128 stands for zero in the data rows.
Every row has a hidden score from 0 to 20. What is each row's score? 10 is about the middle. The score is a weighted sum of the row's numbers plus the product of two more (or one squared), each taken from its middle value.
(120, 95, 113, 105, 148, 192, 122, 162, 130, 128, 102, 94, 110, 114, 132, 104, 162, 90, 109, 144, 162, 119, 107) 11
(48, 190, 127, 92, 164, 122, 93, 115, 192, 103, 86, 118, 120, 116, 71, 110, 140, 103, 101, 103, 122, 123, 109) 8
(156, 217, 165, 83, 177, 99, 86, 171, 158, 80, 152, 186, 117, 124, 118, 126, 139, 81, 117, 114, 117, 147, 80) 8
(70, 178, 139, 114, 148, 88, 114, 101, 174, 116, 99, 80, 122, 108, 104, 119, 144, 102, 94, 78, 126, 110, 106) 10
(89, 96, 127, 136, 145, 183, 143, 120, 161, 181, 106, 100, 80, 123, 140, 127, 138, 142, 96, 144, 127, 121, 107) 11
(92, 104, 86, 129, 85, 150, 144, 132, 73, 129, 69, 123, 141, 121, 190, 138, 201, 124, 118, 107, 169, 123, 113) 14
(130, 126, 110, 143, 103, 105, 147, 123, 141, 106, 123, 145, 155, 130, 152, 137, 159, 134, 109, 103, 127, 127, 95) 12
(70, 157, 94, 134, 134, 115, 124, 126, 124, 161, 115, 99, 102, 104, 126, 150, 165, 130, 136, 134, 105, 104, 131) 8
(163, 156, 177, 100, 183, 126, 84, 172, 91, 108, 89, 104, 115, 124, 163, 150, 122, 108, 139, 89, 118, 122, 106) 9
(97, 115, 95, 122, 173, 173, 101, 127, 175, 169, 131, 106, 72, 111, 87, 118, 96, 112, 125, 169, 130, 125, 143) 7
(109, 142, 125, 88, 159, 146, 109, 163, 157, 119, 136, 98, 93, 113, 92, 124, 116, 86, 99, 134, 129, 141, 106) 8
(105, 157, 93, 97, 143, 127, 114, 133, 130, 146, 116, 156, 109, 100, 113, 138, 138, 125, 149, 156, 107, 117, 149) 16
(151, 71, 77, 208, 100, 121, 148, 104, 103, 223, 187, 149, 95, 139, 138, 180, 73, 206, 194, 209, 91, 126, 209) 11
(85, 151, 110, 146, 111, 82, 133, 51, 161, 140, 97, 128, 152, 120, 96, 125, 131, 133, 117, 93, 129, 126, 152) 10
(162, 88, 147, 122, 125, 150, 130, 121, 106, 115, 118, 136, 144, 151, 121, 110, 93, 144, 133, 131, 162, 135, 141) 14
(162, 128, 186, 86, 147, 145, 136, 188, 88, 53, 163, 137, 172, 164, 118, 75, 118, 112, 109, 107, 143, 137, 92) 12
(139, 121, 130, 128, 126, 126, 109, 159, 130, 117, 126, 108, 125, 140, 132, 132, 120, 102, 110, 129, 122, 139, 101) 7
(112, 101, 113, 151, 132, 150, 133, 125, 140, 174, 124, 98, 77, 121, 120, 139, 110, 160, 125, 167, 106, 152, 139) 11
(129, 153, 111, 136, 131, 100, 117, 115, 60, 163, 49, 111, 124, 106, 188, 171, 171, 132, 146, 90, 143, 109, 145) 16
(161, 111, 158, 132, 140, 133, 125, 174, 106, 93, 115, 113, 148, 157, 152, 125, 107, 130, 96, 100, 150, 151, 87) 7
(122, 129, 134, 121, 127, 115, 170, 114, 137, 94, 113, 96, 151, 114, 154, 109, 188, 113, 100, 84, 143, 118, 68) 12
(69, 193, 137, 102, 168, 100, 98, 112, 183, 121, 107, 110, 111, 114, 95, 128, 134, 110, 110, 87, 116, 115, 109) 10
(86, 157, 142, 88, 163, 175, 134, 160, 173, 137, 144, 87, 65, 130, 122, 107, 152, 98, 52, 137, 113, 152, 63) 1
(132, 88, 83, 130, 120, 154, 126, 123, 120, 145, 102, 120, 110, 116, 138, 130, 135, 140, 149, 146, 165, 125, 145) 14
(149, 99, 175, 119, 123, 130, 168, 106, 121, 55, 136, 147, 220, 163, 109, 54, 140, 144, 115, 103, 149, 133, 113) 11
(176, 156, 150, 115, 157, 106, 95, 124, 85, 127, 102, 146, 125, 110, 140, 165, 95, 130, 173, 119, 130, 130, 166) 10
(156, 196, 111, 99, 184, 93, 78, 131, 125, 169, 110, 132, 58, 77, 156, 212, 113, 113, 179, 141, 88, 114, 150) 6
(132, 93, 134, 109, 145, 180, 128, 184, 111, 97, 158, 111, 129, 147, 98, 69, 121, 115, 98, 148, 162, 141, 116) 13
(156, 120, 184, 165, 89, 97, 174, 79, 137, 110, 130, 148, 166, 161, 184, 145, 111, 175, 101, 56, 137, 147, 95) 10
(139, 99, 102, 168, 61, 120, 153, 119, 87, 140, 130, 155, 153, 143, 172, 140, 138, 158, 153, 136, 154, 130, 155) 9
(138, 156, 158, 94, 156, 116, 117, 151, 137, 95, 191, 153, 139, 144, 81, 103, 85, 112, 144, 151, 106, 123, 138) 8
(68, 183, 85, 46, 121, 140, 98, 157, 175, 130, 142, 111, 77, 77, 75, 142, 161, 33, 108, 160, 81, 139, 115) 11
(139, 147, 139, 107, 170, 119, 100, 141, 133, 114, 122, 126, 129, 128, 78, 85, 123, 96, 110, 133, 147, 138, 132) 17
(66, 102, 72, 145, 76, 151, 143, 121, 94, 163, 58, 83, 118, 99, 186, 157, 211, 96, 109, 115, 158, 105, 131) 12
(100, 104, 67, 192, 70, 96, 158, 64, 100, 184, 111, 127, 128, 110, 169, 181, 168, 159, 173, 143, 119, 97, 183) 9
(108, 107, 116, 138, 135, 141, 139, 120, 124, 127, 85, 102, 131, 121, 162, 111, 171, 123, 119, 105, 175, 118, 105) 15
(104, 140, 136, 128, 147, 142, 132, 135, 117, 125, 124, 121, 120, 139, 145, 128, 140, 144, 115, 115, 125, 122, 110) 10
(124, 87, 85, 100, 93, 165, 150, 122, 124, 133, 138, 128, 110, 118, 106, 108, 130, 130, 136, 178, 149, 143, 148) 17
(137, 101, 149, 168, 104, 130, 160, 114, 91, 108, 136, 159, 183, 166, 149, 118, 130, 168, 144, 114, 145, 111, 143) 9
(151, 113, 126, 124, 102, 128, 113, 153, 153, 150, 171, 151, 114, 134, 104, 150, 78, 115, 133, 166, 107, 153, 164) 9
(121, 108, 99, 168, 109, 126, 141, 96, 146, 190, 160, 146, 96, 132, 110, 166, 84, 159, 147, 174, 97, 146, 180) 11
(152, 173, 149, 100, 184, 125, 87, 177, 84, 118, 100, 107, 96, 111, 150, 157, 134, 91, 131, 107, 133, 115, 114) 8
(167, 47, 61, 227, 50, 122, 168, 59, 80, 195, 151, 197, 150, 133, 151, 159, 110, 217, 221, 192, 146, 113, 230) 14
(111, 144, 112, 141, 102, 97, 150, 87, 116, 118, 122, 118, 147, 102, 125, 137, 172, 141, 160, 121, 109, 116, 136) 3
(204, 135, 141, 182, 104, 74, 114, 115, 44, 142, 108, 170, 135, 132, 185, 189, 103, 177, 207, 110, 135, 135, 180) 8
(96, 76, 75, 185, 104, 158, 153, 107, 116, 201, 133, 109, 82, 123, 148, 152, 125, 176, 143, 178, 129, 133, 168) 12
(111, 90, 134, 152, 140, 176, 142, 147, 101, 124, 94, 107, 139, 148, 152, 102, 147, 137, 102, 103, 192, 114, 109) 13
(127, 137, 158, 89, 167, 166, 101, 174, 166, 110, 150, 134, 121, 154, 62, 73, 87, 92, 88, 145, 139, 144, 123) 11
(109, 117, 124, 111, 131, 142, 150, 132, 123, 117, 133, 103, 136, 133, 138, 119, 155, 106, 108, 119, 134, 112, 106) 13
(129, 93, 137, 140, 119, 157, 156, 149, 81, 89, 106, 109, 151, 152, 175, 109, 163, 142, 109, 90, 168, 114, 93) 15
(124, 155, 224, 118, 166, 106, 139, 142, 139, 61, 124, 97, 192, 170, 136, 72, 144, 83, 56, 27, 147, 105, 60) 7
(128, 164, 148, 110, 109, 95, 138, 107, 175, 101, 160, 167, 146, 132, 129, 143, 126, 113, 110, 101, 111, 144, 101) 10
(143, 91, 144, 155, 148, 154, 144, 150, 120, 151, 152, 95, 108, 146, 144, 134, 101, 147, 110, 142, 122, 141, 114) 6
(101, 151, 173, 125, 124, 104, 129, 80, 164, 92, 94, 151, 192, 155, 106, 97, 133, 124, 103, 72, 143, 113, 118) 7
(121, 110, 99, 109, 114, 150, 136, 127, 129, 137, 119, 121, 127, 118, 115, 108, 145, 103, 115, 148, 154, 146, 140) 14
(144, 95, 97, 161, 128, 153, 126, 115, 92, 136, 85, 146, 135, 118, 149, 141, 141, 164, 170, 136, 161, 122, 150) 11
(70, 172, 95, 160, 135, 78, 116, 76, 165, 155, 98, 155, 127, 117, 108, 148, 157, 144, 136, 108, 125, 103, 149) 9
(142, 95, 170, 138, 149, 173, 145, 178, 103, 124, 147, 83, 121, 169, 165, 91, 121, 139, 64, 113, 144, 144, 75) 8
(115, 144, 120, 91, 160, 148, 96, 136, 163, 139, 111, 128, 89, 104, 84, 122, 113, 104, 137, 153, 115, 133, 135) 13
(113, 119, 146, 127, 133, 137, 147, 110, 146, 128, 142, 144, 149, 151, 126, 100, 125, 141, 120, 122, 127, 105, 129) 13
(56, 114, 79, 132, 149, 178, 129, 141, 141, 205, 122, 70, 55, 104, 136, 155, 157, 126, 117, 179, 98, 114, 129) 7
(108, 145, 135, 74, 162, 147, 108, 141, 174, 117, 148, 129, 102, 128, 78, 100, 101, 94, 101, 151, 124, 141, 119) 13
(149, 137, 103, 113, 114, 99, 98, 137, 173, 155, 184, 157, 102, 107, 74, 169, 74, 106, 159, 190, 76, 137, 167) 6
(84, 94, 76, 123, 150, 192, 106, 162, 128, 143, 95, 98, 94, 115, 115, 108, 164, 112, 117, 158, 166, 114, 123) 11
(163, 160, 158, 117, 184, 122, 85, 158, 107, 127, 60, 110, 98, 112, 173, 177, 133, 117, 126, 93, 127, 129, 99) 4
(151, 79, 151, 154, 100, 125, 173, 130, 88, 96, 163, 129, 184, 166, 164, 103, 119, 163, 121, 113, 163, 110, 122) 5
(148, 96, 143, 191, 68, 69, 178, 74, 133, 128, 140, 151, 189, 171, 183, 147, 119, 177, 105, 85, 135, 131, 116) 10
(134, 114, 95, 135, 138, 135, 109, 135, 129, 149, 107, 102, 106, 120, 109, 132, 121, 119, 129, 146, 154, 143, 143) 9
(116, 111, 116, 138, 115, 135, 151, 107, 134, 146, 147, 140, 134, 120, 119, 134, 132, 146, 157, 148, 114, 111, 161) 11
(125, 156, 117, 92, 153, 136, 100, 120, 175, 141, 111, 153, 90, 102, 95, 141, 111, 118, 130, 158, 109, 136, 137) 10
(96, 135, 109, 118, 105, 117, 151, 126, 155, 116, 106, 109, 133, 120, 166, 138, 197, 82, 76, 92, 124, 121, 71) 15
(164, 143, 147, 166, 98, 65, 165, 90, 111, 120, 197, 200, 196, 147, 104, 112, 123, 171, 190, 152, 68, 102, 181) 1
(146, 115, 162, 111, 124, 129, 126, 146, 161, 106, 148, 132, 143, 139, 133, 119, 108, 109, 105, 108, 122, 125, 88) 9
(130, 152, 146, 133, 119, 95, 142, 90, 148, 118, 152, 153, 162, 119, 100, 126, 136, 136, 163, 134, 65, 99, 148) 4
(110, 171, 145, 116, 115, 103, 131, 112, 171, 106, 143, 162, 141, 138, 118, 117, 145, 119, 102, 100, 101, 151, 96) 9
(139, 164, 167, 104, 139, 97, 131, 112, 156, 93, 158, 155, 173, 128, 80, 90, 125, 114, 125, 104, 82, 123, 118) 10
(131, 87, 120, 144, 109, 165, 148, 111, 126, 149, 89, 149, 129, 130, 143, 103, 155, 143, 128, 144, 161, 130, 135) 18
(173, 103, 179, 108, 138, 143, 145, 143, 121, 86, 155, 148, 179, 173, 120, 81, 89, 134, 98, 115, 151, 144, 112) 13
(167, 145, 136, 134, 135, 93, 98, 111, 82, 145, 57, 133, 120, 115, 171, 190, 110, 131, 161, 94, 156, 124, 148) 11
(87, 145, 103, 113, 137, 147, 116, 130, 140, 137, 98, 118, 94, 98, 141, 145, 159, 110, 128, 130, 130, 110, 118) 9
(176, 133, 167, 130, 108, 90, 159, 112, 119, 70, 163, 154, 195, 146, 112, 95, 128, 147, 158, 109, 114, 120, 131) 6
(116, 121, 111, 102, 137, 159, 118, 131, 137, 125, 129, 121, 109, 122, 90, 105, 118, 113, 110, 144, 154, 139, 132) 13
(140, 86, 115, 143, 114, 142, 140, 115, 100, 117, 103, 126, 142, 139, 148, 104, 132, 148, 129, 132, 173, 144, 130) 15
(107, 119, 132, 147, 126, 135, 141, 126, 122, 127, 125, 108, 142, 135, 154, 117, 155, 134, 109, 103, 146, 99, 108) 7
(139, 87, 178, 145, 164, 169, 158, 144, 116, 114, 114, 97, 136, 169, 151, 77, 110, 163, 55, 94, 177, 152, 74) 16
(202, 168, 198, 84, 169, 102, 70, 153, 118, 99, 110, 144, 152, 127, 120, 133, 84, 85, 153, 104, 100, 129, 125) 7
(84, 158, 50, 124, 116, 102, 92, 133, 161, 182, 116, 92, 67, 68, 128, 189, 166, 85, 140, 173, 73, 125, 138) 2
(144, 112, 151, 113, 169, 163, 102, 134, 179, 162, 178, 144, 86, 141, 69, 126, 36, 147, 135, 185, 103, 149, 160) 8
(136, 77, 147, 169, 134, 161, 159, 137, 104, 152, 152, 105, 125, 154, 144, 107, 99, 171, 111, 135, 151, 135, 131) 13
(132, 116, 101, 136, 94, 134, 125, 137, 117, 122, 137, 173, 139, 125, 134, 127, 133, 126, 139, 150, 150, 133, 153) 12
(89, 171, 94, 118, 106, 77, 127, 83, 193, 143, 120, 160, 132, 109, 124, 166, 162, 103, 112, 129, 92, 135, 128) 6
(217, 148, 108, 153, 117, 85, 120, 119, 102, 120, 154, 231, 127, 124, 167, 184, 114, 174, 196, 155, 142, 148, 155) 16
(151, 104, 116, 155, 106, 125, 126, 128, 126, 150, 110, 133, 124, 131, 171, 159, 128, 140, 130, 122, 135, 135, 119) 9
(119, 142, 115, 90, 132, 128, 121, 163, 142, 121, 180, 115, 98, 112, 91, 131, 115, 93, 149, 165, 90, 114, 127) 9
(157, 132, 142, 137, 111, 99, 140, 94, 130, 94, 165, 161, 172, 134, 106, 109, 118, 149, 171, 136, 110, 120, 150) 3
(109, 146, 121, 78, 159, 152, 100, 164, 168, 129, 170, 115, 89, 118, 49, 103, 91, 86, 113, 166, 106, 137, 135) 10
(83, 169, 123, 129, 136, 94, 123, 101, 146, 117, 115, 134, 137, 131, 100, 115, 143, 128, 119, 100, 146, 113, 128) 11
(123, 112, 98, 128, 118, 136, 123, 105, 127, 153, 78, 108, 116, 107, 133, 130, 154, 129, 144, 133, 146, 130, 141) 14
(121, 109, 129, 142, 131, 136, 128, 163, 118, 120, 120, 86, 117, 122, 154, 129, 145, 122, 111, 112, 139, 129, 90) 7
(191, 184, 212, 83, 192, 106, 83, 168, 110, 79, 153, 133, 133, 143, 112, 119, 66, 95, 129, 108, 119, 139, 120) 8
(89, 134, 101, 126, 127, 144, 124, 121, 164, 179, 141, 104, 65, 108, 98, 139, 114, 127, 120, 179, 93, 151, 143) 10
(53, 163, 110, 139, 136, 100, 138, 67, 150, 153, 42, 88, 126, 116, 152, 143, 183, 131, 96, 63, 154, 110, 111) 14
(125, 84, 131, 172, 143, 158, 139, 142, 139, 172, 152, 107, 98, 149, 141, 129, 99, 164, 119, 155, 114, 132, 127) 7
(139, 139, 111, 134, 92, 99, 118, 113, 138, 146, 159, 167, 124, 124, 119, 157, 98, 130, 152, 153, 100, 136, 165) 10
(129, 116, 176, 107, 142, 160, 152, 154, 98, 88, 129, 125, 153, 149, 144, 96, 132, 139, 112, 104, 146, 124, 99) 14
(175, 84, 184, 130, 154, 168, 124, 168, 70, 69, 96, 131, 193, 166, 135, 54, 126, 139, 108, 93, 204, 132, 105) 15
(127, 147, 152, 71, 132, 151, 122, 168, 141, 86, 131, 138, 145, 145, 115, 103, 127, 83, 81, 118, 137, 144, 99) 10
(146, 108, 170, 118, 156, 155, 121, 146, 120, 90, 128, 134, 159, 160, 119, 89, 110, 120, 90, 104, 174, 137, 109) 10
(125, 138, 137, 84, 166, 155, 101, 158, 147, 96, 136, 131, 116, 125, 86, 98, 119, 86, 105, 139, 138, 153, 114) 10
(136, 114, 161, 100, 150, 170, 138, 173, 92, 71, 142, 131, 158, 154, 138, 87, 134, 124, 106, 106, 162, 115, 94) 12
(115, 122, 112, 120, 132, 134, 128, 103, 202, 176, 188, 147, 85, 123, 51, 130, 62, 127, 130, 197, 65, 156, 166) 9
(126, 102, 111, 144, 134, 154, 115, 139, 133, 132, 152, 155, 116, 155, 84, 114, 89, 135, 142, 163, 151, 139, 162) 15
(119, 125, 118, 114, 163, 142, 103, 142, 162, 173, 162, 98, 66, 103, 75, 148, 66, 117, 139, 185, 101, 138, 159) 9
(128, 167, 185, 79, 157, 131, 138, 155, 135, 62, 130, 99, 165, 117, 87, 71, 154, 104, 105, 100, 94, 141, 82) 10
(124, 119, 150, 125, 129, 123, 158, 131, 119, 95, 124, 75, 177, 127, 126, 80, 174, 111, 97, 82, 132, 119, 91) 9
(158, 98, 100, 177, 99, 129, 136, 81, 125, 165, 137, 188, 130, 131, 134, 155, 96, 175, 190, 163, 131, 126, 191) 17
(113, 73, 152, 134, 155, 197, 151, 163, 113, 115, 119, 79, 115, 166, 163, 76, 145, 135, 71, 110, 184, 135, 68) 15
(53, 185, 117, 101, 138, 92, 100, 112, 183, 123, 88, 52, 113, 91, 91, 122, 165, 60, 91, 80, 115, 109, 96) 5
(131, 134, 135, 134, 123, 125, 132, 122, 113, 117, 151, 160, 136, 134, 120, 128, 107, 160, 151, 140, 117, 116, 141) 6
(92, 141, 144, 127, 112, 108, 147, 128, 148, 115, 127, 97, 151, 143, 163, 119, 171, 104, 70, 83, 120, 117, 70) 6
(132, 110, 130, 134, 85, 154, 148, 131, 63, 117, 86, 136, 149, 136, 179, 134, 155, 142, 115, 92, 169, 139, 126) 16
(135, 95, 146, 146, 94, 133, 147, 127, 154, 113, 163, 155, 156, 162, 157, 112, 126, 142, 100, 114, 139, 132, 91) 11
(117, 81, 114, 167, 116, 177, 160, 120, 125, 165, 124, 142, 106, 148, 163, 130, 132, 181, 116, 147, 151, 139, 127) 13
(128, 101, 135, 132, 117, 142, 127, 135, 100, 128, 130, 139, 146, 141, 133, 112, 112, 146, 137, 121, 159, 120, 149) 12
(134, 162, 111, 166, 89, 90, 136, 120, 97, 120, 102, 154, 135, 108, 213, 179, 207, 139, 145, 87, 118, 125, 101) 13
(149, 90, 154, 140, 133, 163, 129, 202, 79, 103, 129, 77, 140, 153, 180, 114, 142, 103, 79, 97, 166, 124, 69) 8
(131, 145, 154, 98, 148, 143, 115, 163, 140, 107, 177, 157, 124, 145, 97, 103, 104, 119, 133, 151, 116, 120, 126) 10
(93, 105, 83, 196, 102, 129, 162, 111, 68, 154, 87, 110, 145, 123, 191, 151, 189, 159, 150, 115, 143, 85, 146) 9
(136, 116, 146, 127, 140, 148, 125, 132, 188, 156, 198, 143, 84, 147, 68, 111, 64, 143, 127, 194, 92, 159, 138) 11
(137, 116, 131, 137, 135, 136, 142, 136, 138, 156, 162, 114, 98, 132, 129, 138, 110, 147, 134, 155, 89, 139, 121) 10
(134, 95, 139, 122, 110, 149, 140, 127, 116, 112, 132, 133, 155, 152, 108, 80, 114, 135, 114, 121, 169, 120, 132) 13
(84, 84, 49, 115, 98, 187, 136, 140, 108, 149, 96, 77, 95, 89, 134, 124, 176, 106, 129, 167, 159, 132, 135) 12
(128, 135, 120, 113, 108, 126, 112, 158, 130, 132, 119, 112, 96, 117, 137, 144, 122, 124, 125, 128, 119, 142, 112) 10
(165, 87, 157, 124, 112, 149, 117, 170, 92, 110, 119, 130, 152, 152, 135, 115, 90, 131, 119, 118, 146, 148, 130) 11
(135, 121, 170, 120, 166, 157, 119, 149, 125, 103, 100, 100, 131, 150, 154, 93, 138, 114, 88, 93, 173, 125, 85) 11
(127, 111, 105, 126, 72, 128, 138, 112, 114, 133, 120, 172, 144, 138, 152, 142, 130, 127, 138, 123, 151, 123, 156) 19
(99, 93, 72, 177, 107, 137, 142, 96, 128, 215, 105, 92, 72, 111, 158, 189, 135, 171, 149, 166, 99, 118, 163) 8
(128, 92, 118, 186, 107, 122, 154, 114, 88, 148, 128, 140, 144, 151, 181, 142, 145, 181, 153, 119, 138, 106, 137) 11
(149, 145, 157, 86, 166, 130, 100, 131, 164, 123, 150, 144, 113, 131, 62, 108, 71, 103, 137, 142, 114, 146, 147) 14
(112, 143, 115, 117, 122, 112, 149, 120, 141, 107, 127, 108, 144, 114, 114, 115, 171, 118, 128, 135, 92, 114, 110) 7
(130, 107, 88, 136, 111, 151, 113, 146, 123, 142, 160, 171, 119, 134, 84, 112, 96, 148, 160, 181, 136, 139, 176) 13
(121, 149, 152, 76, 143, 116, 130, 115, 169, 82, 139, 113, 159, 124, 87, 78, 145, 93, 110, 114, 108, 140, 100) 12
(80, 141, 89, 99, 131, 121, 145, 84, 168, 145, 96, 84, 112, 79, 119, 135, 197, 107, 133, 130, 90, 96, 108) 10
(130, 83, 100, 105, 117, 180, 123, 162, 122, 108, 128, 104, 123, 127, 111, 90, 132, 116, 108, 149, 172, 144, 119) 12
(90, 146, 90, 155, 106, 109, 121, 122, 131, 168, 135, 98, 104, 105, 112, 148, 152, 117, 148, 152, 90, 119, 154) 4
(115, 115, 129, 117, 117, 147, 143, 127, 128, 120, 137, 137, 136, 120, 124, 125, 138, 125, 149, 136, 120, 106, 128) 10
(148, 141, 180, 134, 119, 107, 142, 142, 163, 77, 178, 157, 170, 173, 129, 94, 107, 129, 80, 89, 130, 156, 74) 7
(121, 88, 84, 197, 102, 121, 144, 81, 127, 216, 142, 129, 80, 136, 116, 158, 75, 206, 169, 174, 121, 138, 197) 16
(200, 106, 148, 143, 106, 95, 148, 109, 110, 105, 194, 213, 201, 183, 112, 118, 61, 169, 164, 149, 130, 130, 178) 13
(159, 195, 120, 79, 161, 115, 93, 154, 154, 97, 121, 200, 100, 112, 133, 164, 139, 111, 132, 122, 132, 148, 95) 10
(128, 127, 90, 150, 99, 107, 144, 103, 94, 154, 133, 149, 135, 119, 150, 169, 142, 156, 180, 145, 124, 119, 166) 10
(137, 87, 122, 122, 136, 175, 129, 154, 135, 127, 150, 133, 127, 139, 104, 89, 113, 113, 126, 163, 148, 120, 134) 14
(142, 118, 137, 103, 158, 139, 126, 121, 142, 110, 124, 130, 145, 128, 113, 110, 117, 109, 121, 136, 159, 126, 129) 11
(149, 129, 153, 111, 140, 147, 96, 161, 133, 121, 139, 139, 107, 133, 139, 146, 94, 122, 132, 135, 123, 131, 118) 6
(147, 139, 144, 143, 97, 80, 174, 68, 132, 108, 141, 157, 179, 133, 132, 131, 142, 166, 152, 99, 99, 113, 135) 12
(129, 87, 84, 111, 113, 171, 131, 115, 149, 141, 131, 154, 102, 120, 95, 115, 117, 117, 140, 190, 150, 158, 157) 19
(112, 148, 132, 170, 117, 71, 131, 84, 144, 116, 138, 154, 173, 160, 102, 110, 112, 168, 126, 98, 150, 135, 151) 9
(116, 106, 43, 184, 74, 114, 122, 117, 118, 197, 118, 126, 82, 94, 165, 210, 135, 132, 164, 172, 110, 131, 169) 15
(85, 125, 126, 93, 185, 196, 99, 170, 149, 128, 88, 92, 102, 120, 106, 91, 152, 90, 107, 143, 149, 101, 108) 11
(132, 84, 135, 161, 114, 154, 147, 120, 118, 148, 106, 101, 111, 148, 160, 115, 130, 173, 92, 120, 165, 158, 103) 14
(109, 111, 141, 136, 138, 153, 151, 166, 60, 78, 85, 74, 157, 140, 194, 107, 191, 125, 93, 80, 170, 112, 74) 7
(107, 113, 137, 129, 138, 159, 138, 132, 166, 158, 154, 106, 78, 121, 104, 118, 97, 139, 99, 145, 120, 138, 117) 11
(123, 174, 120, 123, 105, 66, 132, 107, 174, 127, 200, 165, 136, 126, 71, 154, 98, 106, 134, 148, 68, 150, 160) 11
(94, 125, 89, 128, 87, 124, 126, 136, 115, 148, 151, 129, 122, 122, 93, 138, 121, 108, 143, 171, 111, 132, 168) 5
(95, 108, 131, 113, 139, 164, 146, 146, 130, 109, 127, 94, 120, 134, 147, 101, 156, 114, 96, 115, 152, 107, 82) 12
(145, 133, 111, 156, 96, 103, 134, 101, 114, 156, 160, 179, 144, 135, 114, 153, 95, 174, 182, 163, 99, 121, 193) 6
(108, 156, 109, 102, 134, 128, 122, 151, 139, 123, 150, 136, 110, 116, 101, 145, 124, 116, 139, 152, 108, 123, 141) 9
(138, 99, 118, 134, 127, 141, 127, 114, 149, 151, 137, 152, 142, 134, 95, 112, 93, 144, 150, 161, 134, 114, 170) 12
(139, 164, 105, 134, 152, 102, 83, 108, 107, 172, 69, 132, 81, 81, 163, 205, 132, 133, 175, 133, 113, 127, 157) 8
(139, 144, 102, 140, 125, 112, 99, 111, 144, 157, 142, 134, 104, 101, 74, 147, 89, 125, 159, 166, 109, 145, 192) 5
(132, 105, 135, 150, 133, 152, 148, 122, 142, 170, 189, 151, 105, 144, 108, 127, 75, 157, 140, 181, 98, 128, 163) 13
(136, 71, 93, 201, 90, 123, 145, 133, 81, 152, 135, 106, 150, 133, 164, 152, 123, 149, 156, 137, 141, 113, 157) 6
(168, 137, 150, 162, 138, 107, 124, 145, 47, 146, 93, 100, 122, 122, 187, 161, 133, 144, 150, 91, 137, 127, 130) 11
(113, 121, 139, 121, 130, 136, 133, 130, 144, 125, 157, 121, 137, 138, 105, 108, 116, 135, 128, 137, 126, 115, 128) 8
(172, 122, 127, 124, 113, 105, 113, 136, 135, 129, 174, 163, 138, 139, 85, 145, 58, 129, 147, 150, 108, 147, 177) 12
(174, 167, 141, 86, 164, 128, 96, 164, 131, 80, 104, 166, 109, 124, 164, 144, 141, 122, 118, 107, 164, 160, 71) 9
(104, 138, 92, 116, 126, 142, 113, 143, 166, 184, 168, 107, 66, 108, 61, 142, 96, 124, 144, 201, 72, 154, 165) 8
(110, 136, 128, 135, 139, 132, 133, 164, 97, 114, 78, 73, 116, 116, 186, 142, 182, 116, 90, 72, 139, 122, 67) 7
(160, 131, 220, 115, 142, 115, 165, 137, 132, 45, 195, 142, 209, 167, 101, 63, 111, 131, 113, 98, 110, 118, 83) 4
(148, 180, 156, 96, 143, 112, 114, 147, 134, 69, 130, 164, 138, 126, 152, 125, 142, 107, 107, 92, 141, 143, 80) 9
(193, 65, 146, 202, 80, 121, 162, 124, 54, 120, 96, 145, 188, 161, 208, 142, 126, 199, 144, 91, 167, 130, 126) 9
(113, 132, 96, 116, 127, 150, 91, 166, 141, 145, 97, 92, 97, 95, 135, 150, 160, 67, 116, 131, 136, 125, 112) 5
(175, 174, 120, 144, 120, 49, 109, 93, 76, 173, 115, 163, 111, 105, 152, 206, 100, 149, 198, 147, 98, 124, 197) 8
(165, 179, 162, 87, 166, 95, 79, 146, 128, 119, 112, 114, 108, 104, 106, 159, 87, 85, 132, 112, 99, 142, 131) 6
